(in the rows, 128 means zero)
The rows of A fall into a few groups, and each row is roughly a mix of its group's hidden directions.
A:
[[166 152 108 128  97  72 108 118 150 171  98 100 155]
 [ 84 124 156 104 161 168 186 128 137 121 168 120 100]
 [108 117 134 110 158 199 139 130 112 133 195 129 115]
 [123 133 143  75 157 160 163 123 138  85 157 181 118]
 [152 121 107 152  89  78  99 104 155 130  78 152 157]
 [155 125  97 184 100 120 102 134  91  95 105 175 142]
 [108 156 111 104 137 199 111 103 128 151 180 106 136]
 [ 92 148 159 115 169 178 169 129 126 143 163  96 104]
 [155 151 103 129  92 105  78  98 121 160 118  77 157]
 [159 151  87 150 102  85  75 110 121 165 118 102 147]
 [ 98 118  97 201 107 124 111 144  79 143 136 100 124]
 [113 119 138  95 156 186  96  99 119 165 136  81 103]
 [107 135 180  81 153 164 102 122 152 127 177 152 136]
 [140 149  66 112 126 113  58 119 112 148 124  98 143]
 [137 124 148  79 164 119 183 114 165 117  93 106  94]
 [104 128 152  84 155 189 121  78 132 155 143 103 116]
 [ 98 150 183 144 125 172 146  96 145 172 165 122 142]
 [167 137  84 147  95  88  63 138 114 139 124 134 150]
 [169 151 108 129  88 126  60 130 116 148 156 136 167]
 [149 137 105 154  91  53 114 157 140 131 104 153 152]
 [ 93 151 116  99 169 132 138  96 127 160  98  67 103]
 [155  97  97 173 119 103  75 161 119 159 100 104 115]
 [145 164 123 139 129  88 158 124 150  69  81 159 147]
 [115  98 144 139 152 104 196 141 133  95  86 131  88]
 [ 98 137 157  90 140 200 119 140 121 119 175 150 139]
 [157 141 110  57 139 116 178 102 155 124 106 101 119]
 [136  92  90 184 102  98 166 106 128  94 142 122 159]
 [161 102  91 155  88  95  70 140 117 144  93 116 134]
 [133 119  98 113 119 129  55 132 122 193 149 106 128]
 [107 152 142  76 174 143 149 107 137 150 100  80  96]
 [ 80 111 146 128 158 177 174 137 112 102 163 131  94]
 [126 102 136  88 164 121 187 134 147  87  95 123  90]
 [140 144  85  99 146 184  80 127 112 125 179 127 136]
 [ 88 151 147  81 154 193  96 132 121 144 157 130 125]
 [116 130  94 144 123 171  96 127 142 176 193 142 148]
 [154 127  66 105 119 111  61 153 104 107 121 136 139]
 [125 133 103  82 115 129  97 149 112 144 204 158 148]
 [114 113 182 125 122 176 148 143 147 110 174 179 141]
 [ 96 143 149  86 125 188 153  99 119 132 183 116 133]
 [142 156  75 154  86  81 117 120 108 160 124  93 151]
 [159 114  71 164  98  76  91 140 109 115 113 135 143]
 [150 112 118 126  92  46 107 167 114 129 106 144 135]
 [139 140 118  75 166 109 152 117 136 131  78  81  91]
 [154 142 125  74 129 110 141  97 163 158 102  67 129]
 [156 100 148  67 163 140 137 120 163 106  80 122 104]
 [103 136 156 164 143 168 205 125 141  99 144 137 125]
 [147 117 128 182 147  92 129 129 151 118  51 128 115]
 [156 118  82 142 131  99  52 143 134 164 106 125 130]
 [160 124 118 106  99  86  87 129 100 108  69  94 123]
 [123 158 108 123 111 183 151 122 122  94 192 150 155]
 [ 80 113 165 145 157 144 201 120 129 121 114 119  98]
 [ 97 131 186 113 151 112 202 121 143 112 120 143 113]
 [142 146  89 153  89  93  72 119 106 157 126  99 159]
 [107 151 170  97 158 155 169  90 154 160 129  89 117]
 [108 133 151 166 184 162 174 155 129 127 132 100  90]
 [127 134  94  97 117 149  73 127 125 174 187 131 148]
 [178 134 127  85 123  89  99 116 167 148  80 111 146]
 [162 143  68 113 126  84 100 121 107 129  93  82 126]
 [165 108  76 138 102 117  53 143 109 139 122 124 137]
 [159 130 117 136 104  91  52 127 134 159 100 110 158]
 [140 101 125 174 112  87 125 174 111 105  95 174 104]
 [153 138  91  88 110 114  58 148  96 145 137  96 129]
 [ 97 143 176 154 134 116 203 111 161 124 105 131 126]
 [130  89 109 136 146  78 179 116 166 100  91 126 103]
 [146 146 105 167  88 107  65 117 124 167 147 133 160]
 [120 139  79 179  99 148 138 113  66  97 147 127 128]
 [ 86 110 103 190 125 145 130 152  72 110 154 138 113]
 [136  76 147 132 159 112 131 167 151 130  62 127  96]
 [102 103 155  93 171 180 164 130 131  93 141 138  93]
 [107  84 145 137 137 139 183 158 123  70 132 166 115]
 [117 107 161 103 112 187 167  86 103  88 133 114 120]
 [142 118  99 149 107 119  42 125  96 135 112 102 147]
 [161 108 101 164  88 103  93 160 111 101 141 173 152]
 [166 139  80 143 105 142 165  95  94  75 104 139 126]
 [112 165 170 156 108 157  83 135 108 185 149 142 137]
 [119 149 113 200  89 152 130 103  83 125 154 110 141]
 [ 79 123 160 130 166 141 190 117 131 131 102 106  88]
 [ 97 174 154 132 136 146 205 133 141 102 158 132 134]
 [159 150 154  74 133 103 163 112 188 152 109 117 136]
 [101 142 129 148 113 113  57 149 113 159 176 141 158]
 [172 138  62 105 103  88 116 110 111 120  90 107 139]
 [103 153 127  85  91 129 133 108 141 156 190 155 166]
 [102 146 180 186 111 144 110 134 132 153 173 151 153]
 [105 148 173 118 170 151 193 112 135  98 110 115 105]
 [118 122 135  59 144 181 112 102 108 125 178 130 123]
 [107 142 142 185  98 141  79 137 113 165 159 162 149]
 [126 155 102 120 123 126  85  77 153 176 148  89 160]
 [ 96 145 162 102 149 121 184 149 165 148 169 159 123]
 [131 143 118 201 102  88 108 132  93 165 100 118 124]
 [ 96 124 164  73 118 177 144  90 112 142 162 102 121]
 [157 108 107 145 105  58  87 144 133 138  83 144 138]
 [154 124 104  77 128  96  66 122 138 151 100  88 140]
 [ 76 106 172 136 157 159 184 138 135 112 127 149  98]
 [119 127 160 140 113 120 206 139 119  73 136 157 132]
 [117 132 143 145 111 140 195 121 138  75 151 177 148]
 [112 102 179 129 128 166 173 151 140  94 157 175 127]
 [107 128 142 170 131 110 207 160 142 135 130 165 113]
 [145 145 122 167 187 139 154 158 125  77  95 120 101]
 [131 151  85 126  99  90  63 131 106 148 153 131 165]
 [120  98 121 175 126 173  81 127  76  89 125 133 119]
 [129 165 112 155  88  83  92 127 126 176 149 118 168]]

Here is one row of each group, with its name. Which group are the others in?
[108  85 128 185 121 112 187 141 113  87 119 146 119] : Y
[166 128  81 169 127 103  69 141 137 136  84 119 131] : B
[125 115  78 182 107 127  86 135  69 114 120 116 130] : S

[126  95 137 158 110 133 174 125 140  96 153 198 149] : B
[157 132 121 127 115  54 117 135 136  98  69 153 139] : B
[ 95  99 186 108 130 170 176  94 119 133 138 111 108] : B
[ 92 112 128 139 165 111 174 139 114 114  74 113  75] : Y
[141 135  83  87 133 155 144 107  93  65 142 161 121] : S
[130 114 123 187  96 108  93 170 101 120 127 181 132] : Y
[126 135  82  91 163  98 122 120 123 129  76  82  93] : Y
[107 149 164 167 126  91 177 120 160 143  78 106 121] : B
[ 96 121 112 131 127 174  95 170  73  95 153 155 134] : Y
